In the rows, zero is written as 128.
A state moves one step at a time under one of 7 hidden systems, and each row is a state written as 22 numbers. Each run below is a few steps of one system.
run 1, begam:
[[116 148 148 157 153 167  73  92 117 161 162 123 139 128 170 129 141 119
  111 165  54 132]
 [116 129  73  66  90  86 120 171 109 117 123 141 140  76 119 137 134  95
  111 140 143  80]
 [152  85 155 150 141 128 161 112 146  76  73 161 118 169 111 104 116 171
  136  75 144 135]
 [118 159 140 192 140 128 152 117 146 197 163  87 106 148 119 153 122 105
  137 173 127 171]
 [113 156 121  84 116 168  72 126  85  97 149 115 160  62 161 123 151 121
  147 123 101 117]
 [166  59 121  91 124  81 143 160 138 152  91 165 127 136 116 110 105 147
  106 119 146  81]
 [112 171 133 154 128 150 178 100 186 102 126 114 105 194 103 138 157 136
  126 101 145 169]
 [101 131 140 183 143 128  87 124  91 129 181 130 142  91 193 148 109 112
  135 171  97 140]
 [148 132 100  45  90 105 110 142  81 136  84 111 134  84 104 107 126 114
  133 114 168 116]
 [168  95 160 138 179 151 158 120 173 123 114 158 146 192  86 114 129 159
  112  89 109 114]
 [ 54 167 107 177 118 124 139 149 147 154 172  96  85 140 135 164 141 116
  113 166 112 143]]
run 2, zipag (11 x 22):
[[109  85 171 125 136 144  89 147  99 149 123  93 129  69 147 112 137  74
  180 133 137  92]
 [116 120 135 141 129 157 172 131 137 117  93 170 126 122  61 138 172 102
  109 118  54 109]
 [ 83 162 135 194 133 137 154 120 137  70 152 119 103 163 140 151 129 141
  140 115 145 185]
 [133  77 153 136 106  83 100 117  56 138 111 142  89 134 180 113  97 125
   95 147 132 148]
 [186 108 136  53 102 127 153 114 105  77 140 135 164 114 107 127 148  81
  121 106 145 112]
 [ 96 128 159 114 198 168 134 197 126 138 164 130 149 169 100 118 138 145
  129  88 143 142]
 [106 154 103 121  93 131 115 125 102 156 144  76  71 152 103 135 128 176
   72 129  80 137]
 [143 104 118 143 106  99 106 112 148  83 192  77 129 116 163 159 105  99
  130 150 137  66]
 [109  78 160 111 141 109 147 160 157 179  92 138 108 141 116 112 152  57
  137 128 160  90]
 [ 99 154 131 120  89 166 199 147 129 140 155 142 111  88 109 141 182 132
  147 136  92 167]
 [103 123 145 211 142 130 110 142  71  99 134  89 120  97 114 149  83 140
  158 126 115 144]]
run 3, punu:
[[131 113 129 159 120  89 123 101 165 147 132  92  89 196 115 146 122  82
   79 151 120  93]
 [118 164 127  74  93 149 124 113 128 170 175 121 129 104 181 126 180  95
  124 168 114 144]
 [111 114 100  75 134 127 113 210  93 129 146 124 148  79 110 127 110 166
  142 107 151 100]
 [124 120 145 170 135 152 136 125 126 140  69  79  95 130  49 123 116 162
  149  94  99 124]
 [106 122 141 199 129 132 171 104 180 104 150 152 126 118 140 160 154  77
  148 159  88 115]
 [ 76 133 119 103 102  98  94 132 109  88 119 151 110 119 207 116 143  95
  131 129 178 138]
 [172  62 176  62 131 137 140 148 108 146 114 134 118 145 128  85 126 158
  129  91 158 126]
 [175 138 158 160 150 143 159 120  85 118 163  84 154 140  58 155 107  95
  127 123 119 160]
 [ 99 170 102 149 129 155 105  99 117  70 141 164 139 127 142 149 153 132
   90 132  47 126]
 [117 112  78  85  85  74 129 140 172 111 107 138  95 153 135 125 133 131
   87 124 158  72]
 [131 118 164 100 123 143 125 130 143 206 165  50  84 160 137 114 142 136
  132 133 152 136]]
run 4, Gam, 11 rows:
[[124  59 198 177 149 149 134 127  97 106 124 155 122 116 139 119 133 117
  136 119  72 118]
 [141 122 147  98 117 134 120 131  53  47 159 113 150 109 119 138 131  78
  119  99 137 135]
 [121  91 160 114 162 152 136 165 121  89 172 134 119 192 123 121 123 178
   91  82 120 125]
 [143  69 154 120  96  98 128 130 100 132 141  60  80 152 100 137 114  94
   97 123 132  89]
 [136 114 165 101 143 171 110 125 158 125 215  76 138 138 161 130 157 112
  137 129 113  96]
 [124 107 181 103 169 149 155 163 121 173 127 123 133 161  75 118 161  58
  121 115 137 131]
 [101 143 127 106  88 172 175 154 128 113 162  84 100  98  75 147 175 132
  138 110  94 116]
 [ 74  89 178 203 159 144 146 154 153 100 136 118 104 137 127 136 140  98
  166 111 130 118]
 [133  98 190 107  90 150 154 113  70  99 128 129 106  93 147 108 166  88
  152 112 123 164]
 [125  86 150 127 157 144 157 192  94  76 188 164 161 108 125 142 119 142
  129 109 112 116]
 [119 107 166 141 135 135 103 143  45 103 131  75  94 157  96 126 104 135
  102  90 123 146]]
run 5, Sazut:
[[133 152 140 114 189 174 128 139 187 145 173 125 185 141 121 138 152  90
  158 127 140 108]
 [112 144 117 116 143 112 132 170  52 154 109 181 127 138 109 121 114 146
   84 128 120 186]
 [150  95 106 129  61 104 148 120 135  73 135  82  88 110 121 141 108 176
  128 116 123  86]
 [109 124 152 170 175 142  95 108 195 178 126 102 127 157 136 130 144  83
  140 152 113  86]
 [113 174 132  76 112 151 152 137  74 146 126 163 140 109 123 120 171  89
  123 132 128 196]
 [125  96 110 147 122 124 158 176 134  83 140 135 126 101 123 132  92 219
  155  97 144 119]
 [138 102 163 175 144 123  78  70 132 142  91  85  91 177 132 115 109 115
  106 131 105 110]
 [140 169 126  97 111 148 149 102 128 105 178 139 167 101 142 148 173  50
  134 156 117 142]
 [ 87 103 121 118 167 111 134 218 122 129 126 183 144 122 140 118 110 159
  142 108 175 127]
 [175  94 146 113  88 112 126  81 113 144  94  98  75 166 122 104 111 179
   89 114 116 137]
 [161 153 121 157 135 141 138 101 164 128 186  74 166 108 101 168 129  82
  154 154 114  97]]
run 6, lub:
[[126 118 128 109 145 112  68  88 165 138  89 141 114 194 166 101 134 113
   75 129 126  93]
 [148 178 109 144 139 122 196 118 173 118 164 135 162 148 101 161 134  92
  148 140 168 164]
 [100 106 130 111 121 130 135 192  98 199 177 129 109  82 146 130 128 163
  128 159  99 126]
 [184  96 119 145 112 102 107  83 125 126  54 123 128 116  89 118  92 137
  116 126  95  84]
 [ 98 182 124 121 163 183 101 121 177 105 120 115 163 118 130 115 160 119
  187  99 158 130]
 [ 73 134 123 158 136  93 137 154  91 142 124 200 110 142 169 135 132 113
   87 158 120 177]
 [175 116  95 110  52 105 172 109 134  94 143 104 105 104 120 139 112 190
  127 124 133 123]
 [151  94 169  87 171 141  82 148 119 168 116 103 150 126 147  87 113 128
  168 105 183 117]
 [128 190 117 137 138 138 111  88  82 134 105 128 136 166  86 139 136  87
   79 135  92 178]
 [100 142  80 143 135 124 127 169 162  79 197 127 145 130 139 164 110 177
  118 128 119  93]
 [120  86 140 136 107  80 124 131 161 197  94 105  74 142 154 111 118 111
  133 152 173 108]]
run 7, dud:
[[114 102 156 127 121 129 179 178  83 165 166 132  87 148 119 128 124 178
  102 123 125 183]
 [164 114 127 170  98 117 133  98 108  68 176  66 121 113 116 162  90 144
  136 130 111 111]
 [129 128 132 110 147 136  54  85 143 113 108 114 146 144 141 119 149  63
  105 127  98  67]
 [102 120 125 107 127 100 172 154 152 173 101 195 106 171 128 118 166  91
   89 142 137 142]
 [ 95 112 149 161 112 124 178 174 118 122 198 105  94 117 155 144 121 155
  156 132 160 163]
 [174  99 158 137 100 140  87  76  95 133 135  58 112  95 142 122 105 140
  149 136 101 107]
 [142 139 129  93 117 142 126  87 122  95  90 163 148 129  97 122 175  62
   93 119  77 103]
 [ 61 114 138 164 168 110 142 180 126 121 123 195 113 170 146 130 136 111
   93 124 133 149]
 [140 123 140 158 104  94 140 110 125 137 167  83  90 150 181 133  91 155
  138 146 184 175]
 [190 104 162  77 116 152 115  96 113 120 168  82 160  94 136 122 136  90
  153 126 129 100]
 [109 116 138  95 141 142 122 156  89 144  88 145 117 145  64 121 156  94
   76 106  74 108]]
run 8, begam (11 x 22):
[[143  83 158  51 130 138 101 141 103  96 142 154 138 134 179  89 138 147
  117  91 153 119]
 [147 117 131 114 130  83 156 128 140 152 142 129  98 219 121 133 115 124
   62 132 159 150]
 [ 98 177 132 159 145 145  96 102  99  59 168  98 132 170 135 154 131  96
   99 116 121 158]
 [128  99 127 142 129  88  81 141  41 133 104 125 129  98 114 136  90  92
  100 144 105 106]
 [160 133 118 113 111 140 161 112 127 108  72 103 130 129  28 131 135 116
  124  90 109 109]
 [106  96 159 204 149 156 156 134 171 135 143 120 111 120 105 150 139 136
  144 138  64  98]
 [101 135 106 124  52 123 144 115 130 138 128 103  89  51 157 137 160 117
  166 159 117 119]
 [189  74 165  94 120 138 150 103 145 108 132 159 160  97 166 102 136 125
  175 117 155 117]
 [111 111 171  97 138 137 177 164 146 187 157 125  98 177 137 112 158 119
  125 123 171 167]
 [132 156 128 101 114 148 110 106 102  98 209 122 122 156 185 131 140 165
   83 134 105 166]
 [140 105 116 103 132  67  77 139 102 106 142 101 133 153 150 132  87  87
   94 134 179  88]]
run 9, zipag (11 x 22):
[[ 75 151 152 120  97 165 163 157 124 143 178  83  83 117 134 136 174 124
  148 126 139 164]
 [110  87 144 177 112 116 121 156  62 130 152  99 102  81 115 153 102 120
  121 147  74 106]
 [127  99 167 143 111 139 134  88 139  65 103 104 106 147 108 129 164  59
  129 100 117  96]
 [ 90 110 165 151 150 123 176 164 119 116 172 187 118 171 151 138 154  92
   99 131 126 167]
 [111 126 133 106  75 110 149 152  42 111 123  96  79 118 111 132 124 136
  114 109 153 178]
 [163  70 180 110 132 157 112 130  83  83 181 104 140 118 140 126 123 134
  122 104  96  98]
 [124 128 144 116 161 125 140 147 126 126 134 106 122 201  61 140 141  67
   77 107 129 112]
 [ 65 142 122 102 101 136 137 166 135 116 196 111  82 154 167 137 169 137
   98 127 125 136]
 [135  70 135 147  93  85 155 168  96 139 159  79  90 101 109 150  91 135
  127 139 137  97]
 [138  92 195 115 117 167 133 103 135 130 139  77 113 119 117 117 173  61
  153 116 116 100]
 [ 74 136 142 163 155 136 166 175 115 126 159 165 130 136  99 158 157  72
   99 140  82 140]]
run 10, punu:
[[155  64 179 147 147 125 148 119 120  76 115 167 120 169 157 101 106 164
  125  90 148 142]
 [187 117 157 137 132 101 129  72  93 108 135 123 139 177 122 134 108  65
   89 138 138 152]
 [156 173 113  70 133 156 107  96 119 100 177 151 167 158 153 132 153 127
   78 131  99 147]
 [136 145  64  77 118  95 118 166 118 136 142 123 126 153  89 143 104 165
   61 129 128 102]
 [136 147 108 130 102 143 122 107 160 189 136  53  91 135  93 136 127 178
  117 143  90 110]
 [ 93 140 100 152 132 130 120 153 164 180 153 112 140  69 128 157 138  97
  159 175  98  84]
 [ 60 150 109 125 114 139 110 159 133 136  71 129 113  71 143 107 149 139
  190 114 161 129]
 [122  61 176 169 149 131 170 159 152 137  99 149 115 121 128 107 116 153
  185 104 157 127]
 [138 114 180 192 137 119 137  92  86  99 115 128 130 128 140 130 113  73
  158 129 150 179]
 [150 116 150 110 145 142 115  96 112  55 133 200 169 139 182 113 143 112
  110 111 119 141]
 [164 128 110  80 131  87 132 130 110  92 125 140 137 199 105 124 107 120
   65  99 174 141]]
run 11, Sazut:
[[ 83 148 121 139 114  85 115 141 108 151 158 134 103 132 204 133 126 102
  122 168 173 177]
 [169  71 145  89  95 120 132 125 120 155 111 135 129  60 166  99 121 154
  177 134 149 109]
 [177 122 150 117 182 167 112 113 147 130  96 109 168 157  65 110 116 137
  140  83 131 106]
 [126 191  91 142 145 121 122 119  94 100 158 144 152 168 102 159 117 121
   60 138  90 160]
 [ 78 116  79 142  79  66 130 162 131 105 135 139  94  96 160 154 116 117
  117 156 144  99]
 [122  95 150  96 113 135 113 114 188 189  89 114  94 129 165  88 162 136
  154 129 148  94]
 [174 171 144 115 154 179 161 107 128 174 127 117 166 121  83 119 140 138
  160 121 133 185]
 [107 155  98 164 154 138 103 162  66  76 145 132 154 106  99 150  82 169
  122 108 101 142]
 [103  98 116 165  96  87 105  94 140  72  80 150  90 137 155 131 127 112
   96 132  99  84]
 [124 144 140 104 120 125 139  97 199 140 144 115 123 158 172 121 169  72
  153 136 188 134]
 [147 137 141  99 164 141 135 165  97 194 153 155 166 102 150 109 111 159
  155 140 158 182]]
run 12, lub (11 x 22):
[[ 72 147 159 181 150 162 114 103 172 113 120  91  99 166 130 132 164  89
  145 117 118 121]
 [115 103 149 155 110 110 171 123 138  95 182 179 125 121 182 149 159  75
  113 160 103 128]
 [139  71 145  90  75 116 194 164 113 126 126 124 101  86  90 125 150 114
  140 116 132 102]
 [150  85 199 127 162 184 126 117 113 134  96 124 124 137 104  91 139 156
  145  84  95 128]
 [ 94 148 152 192 149 149 106 107  87  53 126 109 130 136 114 144 128  82
  138 108 112 153]
 [ 73 113 126 108  95 120 121 146 133  68 174 133  88 147 181 137 162 109
   94 121 119 102]
 [165  62 169 112 111  96 192 130 153 130 135 131 100 174 119 120 133 107
  116 118 167 120]
 [162 117 187 120 135 185 159 122 100 157 173  76 131 119  90 128 148 116
  155 116 106 155]
 [105 106 147 163 158 140  85 146  76 103 140 120 134 113 106 145 120  94
  101 123  58  90]
 [ 83 127 117 148 108 129 128 114 189  70 107 110  87 157 115 141 161 104
  117 107 113  74]
 [119  88 180 145 140 137 181 126 179 129 158 166 118 146 175 122 165  98
  156 136 151 139]]
run 13, Gam, 11 rows:
[[128 117 138 129  68 131 147 102 115 172 153 128  93  73 165 133 160 119
  127 179  70 133]
 [ 88 139 124 134 190 145  81 173 116 119 127 160 185  87 143 128 124  87
  165 126 143 106]
 [153 147 139 113 128 161 151 109  96 110  69 130 126 144  68 103 132 171
  133  78 129 179]
 [125 112  96 178  91  87 171 127 149  66 160 145 109 134 131 170 108 139
   97 146 100 108]
 [ 90 117 155 122 132 111  63 131 100 137 138 104 100 145 213 104 119 119
  132 132 178 147]
 [198  78 150  68 134 144 128 117 131 160 114 158 161 107 123  97 131 145
  131 121 107  94]
 [145 180  92 144 151 122 136 147 113 128 175  83 164 137  58 171  95 107
  117 137 139 136]
 [ 71 148 133 146 129 155 109 108 163 141 106 121  72 186 136 118 173 144
   87 120  85 131]
 [127  88 126 102  93  91 148 129 172 115  90 131 122  96 142 122 148  72
  165 130 177  76]
 [143 147 148 128 146 165 162 146 125 158 181 117 153 104 147 126 123 170
  185 135 161 193]
 [117 110 134 172 141 125 135 143  80 164 101 173 125 109  90 136 123 114
   91 153  48 135]]
run 14, dud (11 x 22):
[[102 149 128  83  98 157 198 161 135 117 160 140 104 146 111 126 178 152
  119 101 138 172]
 [136  84 152 208 153 126 124 147 109 128 155 108 131 102 123 148  72 167
  153 138  96 111]
 [138 181  94 110  87 124  73  53 119 107  97  85 118 125 133 128 137  96
  109 138 120 122]
 [128  90 139  96 161 129 144 151 166 123 114 220 164 134 152 107 157 101
  123 123 131  97]
 [ 81 143 143 163 135 120 157 169 103 170 120  93  82 154  99 134 120 135
  138 121 170 190]
 [181 123 127 124  95 143 131  95 117 108 198 109 136  98 172 135 109 192
  130 145  93 131]
 [143 114 128 126 141 118  93 116 111 106  73 108 155 106  78 128 121  50
  140 112 133  72]
 [ 82 155 118  96 139 147 124 138 149 140 117 177 106 190 144 111 173 154
   73 115 103 148]
 [141 100 127 190 128  80 191 153 144 138 157 143 127 117 131 154  81 137
  155 158 166 144]
 [120 154 134  94 110 160  65 109  98 122 159  40 121  99 157 120 134 122
  158 120 146 126]
 [180  82 138  90 122 131 141 110 133 149  76 178 144 120  94 107 142 130
  103 123  73  90]]

Which system made each run below?
run 15:
[[ 77 110 129 147 146 131 133 205  91 147 102 155 138  61 106 127 121 124
  175 122 134 125]
 [124 155 115 140  91 142 116  89 118 102  89 107  90 133 139 109 116 217
  128 102 115 165]]
 | dud
run 16 (2 x 22):
[[ 95 134 143 148 101 159 174 145 115 133 100  99 111  70  72 135 164  95
  185 116 120 142]
 [ 81 126 163 157 157 191 119 138 135  88 137 146 117 143 154 116 155 182
  145  90  90 145]]
 | Sazut
run 17 (2 x 22):
[[158 143 133 141 155 130 142  83 205 113 158 128 169 164 137 142 141  72
  141 143 151 111]
 [ 49 127 154 133 137 136 122 179  73 127 131 163 107 112 167 121 156  95
  130 125 130 166]]
 | begam
run 18, 2 rows:
[[135  83 126 124 143  81 146 192 105 151 175 140 145 121 111 155 100  83
  100 155 134  90]
 [109 137 137 112  89 148 133 110 105  69  88  93  80 152  97 113 152 162
  120  70 127 149]]
 | begam
run 19 (2 x 22):
[[173 106 174 153 142 144 103  66 104 124  65 130 149 103 122 103 121  90
  161 121 109 132]
 [136 160 124 124 168 143 157 119 169  67 145 183 190 158 126 139 151  86
  131 111 152 143]]
 | punu
run 20, 2 rows:
[[130 132 100 154 156 113 110 142 100  59 166 181 180 119 153 153  91 141
  107 131 111 122]
 [129 127 129 104 133 110  79 122  78 114  87 117 101 185 129 101 101 159
   81  90 155 153]]
 | Gam
run 21:
[[150 112 140  88 160 132 131 177 103 109 175 138 176 112 150 119  98 154
  161 105 189 147]
 [148 128 138  81 147 160 102 140 103 188 101  94 121 152  68 101 124 164
   98 103 101 122]]
 | zipag
run 22:
[[134 159 144 146 176 176  98 109 126 172 157 159 165 135 164 121 133 160
  120 152  76 166]
 [122 183  49 133 111  81  86 114 111 102  81 119 136 125  96 146  95 122
  100 134 140 116]]
 | zipag
run 23, 2 rows:
[[113 169 144  91  92 176 144 110 110 166 139  89 112  90 120 124 186  98
  154 139 109 167]
 [ 89  98 120 132 142 135 140 209 119  88 169 151 148  84 121 146 122 154
  148 109 117  88]]
 | punu
run 24:
[[165 104 176  95 133 145 111  82 156 132 154  79 102 200 148 105 144 122
  104 108 144 120]
 [146 140 155 145 169 131 150 140 114 132 191 103 165 150  90 163 126  46
  119 141 136 137]]
 | lub
run 25 (2 x 22):
[[114 132  66 131 131  95 127 146 198 151 135 179 147 122 158 140 122 155
  112 165 110  80]
 [117 151 104 117 106  97 102 127 144 192  92  77  96 120 144 108 106 149
  156 140 195 145]]
 | punu
run 26 (2 x 22):
[[135  88 135  70 112 112 108 136  90  84 105 132 132 117 107 119 146  66
   98 104 120  70]
 [137 125 119 103 147 126 176 145 208 136 158 154 131 196 114 135 152 143
   90 122 135 108]]
 | Sazut
run 27:
[[ 72 122 122  98 139  98  85 172 114 153 135 146 131 116 166 126 145  52
  115 154 156  99]
 [163 131 106 109  97 117 197 107 162 142 105 166 110 163  83 130 149 152
   83 129  95 138]]
 | lub
run 28:
[[122 138 151 156 122 166 127 112 145 173 167  50  87 149 122 133 126 182
  132 131  99 138]
 [123 131 114 161 118  93  86 103 116 141 154 101 127 112 145 162 116  54
  103 183  95  85]]
 | zipag
run 29, 2 rows:
[[115 139 100 115 121 138 184 164 130  99 110 179 151  93  60 148 158 107
  125 115  90 110]
 [ 51 139 113 195 157 128  89 159 133 113 118 128  97 143 154 132 105 184
  129 118 124 131]]
 | dud
run 30:
[[103 175 106  96 104 144 128 142  92 179 131 142 106 111 147 112 139 200
  114 141 112 189]
 [175 125  99 145 119 116  89 107 107  90 142  85 158  82 116 147  70 162
  144 130 115  90]]
 | zipag
run 31:
[[193 178 113 132 153 132 138  82 146 162 118 110 174 148  76 140 109 100
  132 142 144 153]
 [ 72 182  94 108 159 148  54 139 139 136 121 155 154 116 184 113 143 133
  136 136 136 128]]
 | zipag
run 32, 2 rows:
[[167 130 144  77 167 165 143 134 180 209 152 121 157 155 105 112 149 133
  126 131 125 116]
 [125 170 102 129 135 131 150 168  65 158 129 119 138 115  48 149 107 144
  105 128 107 168]]
 | Sazut
run 33 (2 x 22):
[[129 100  97 114 114  59 151 190  84 115 147 160 136 106 119 151  90 114
  105 142 160 113]
 [142  96 175  76 110 172 140 126 136 123 115  77 106 123 114  93 160 153
  169  75 155 121]]
 | zipag
run 34 (2 x 22):
[[162 105 153  93 144 148 178 152 102 126 106 143 134 158  45 116 132 147
  104  82 113 145]
 [ 98 131 165 194 165 171 104 132 115 108 150  68 110 148 114 136 107 167
  153  99 107 144]]
 | lub
run 35 (2 x 22):
[[ 92 106 196 129 140 167 118 131  93 153 116 139  94 132 174  84 153 147
  151 110 132 185]
 [193  97 174 148 116 146 179  93 103  78 144 134 148 109 121 130 116 143
  162 109 121 160]]
 | Sazut
run 36 (2 x 22):
[[122 143 131 144 135 163  90 107 100 154 110 141 123 105 167 101 117 216
  137 130  88 170]
 [165 116  98 150 136  80 106 101 113  92  76 174 166 113 109 137  92  88
  109 141 113  92]]
 | Gam
run 37:
[[159 103 162 101 129 114 117  93 101 137  63 148 136 137 113 103 143  39
  118 122 137 120]
 [ 92 133 155 104 142 147 171 166 102 111 166 171 111 180 132 128 167 128
   80 104 121 180]]
 | dud
run 38:
[[176  96 138 120 148 127 152 109 199 194 128 137 129 174 121 117 128 150
  105 146 107  97]
 [ 85 175  97 132 110 125 162 170 124 148 168 101 130  87  95 169 151  72
  146 158 134 134]]
 | dud
run 39:
[[113 204 110  76 133 154 109 120 142 191 148 104 138 145 133 126 169  96
  121 148 143 157]
 [116 113 109 102 157 130  91 161 107  76 153 194 170 127 166 125 119 161
   95 114 105 101]]
 | begam
run 40, 2 rows:
[[101 121 160 155 125 152 169 133 148 178 190 126  99 137 138 146 168 106
  110 167  71 142]
 [ 98 131  96 101  76 103 108 149  78  92 144 121 122  50 160 141 127 107
  145 146 135 114]]
 | punu
run 41:
[[131 135 164 110 129 139 110 121  70 154  94  68 113 133  72 119 137  61
  131 111 143 144]
 [127 130 125 117 119 177 169 128 185  81 177 141 138 132 118 142 175 151
  125 110  76  98]]
 | Gam
run 42, 2 rows:
[[161 143 140  92  97 139 177 128 135 211 151  80 113 115  97 126 143 126
  152 146 151 159]
 [164 110 138 133 174 148  93 138  80 156 140 149 178  98 111 127  97 147
  116 139  64 115]]
 | lub
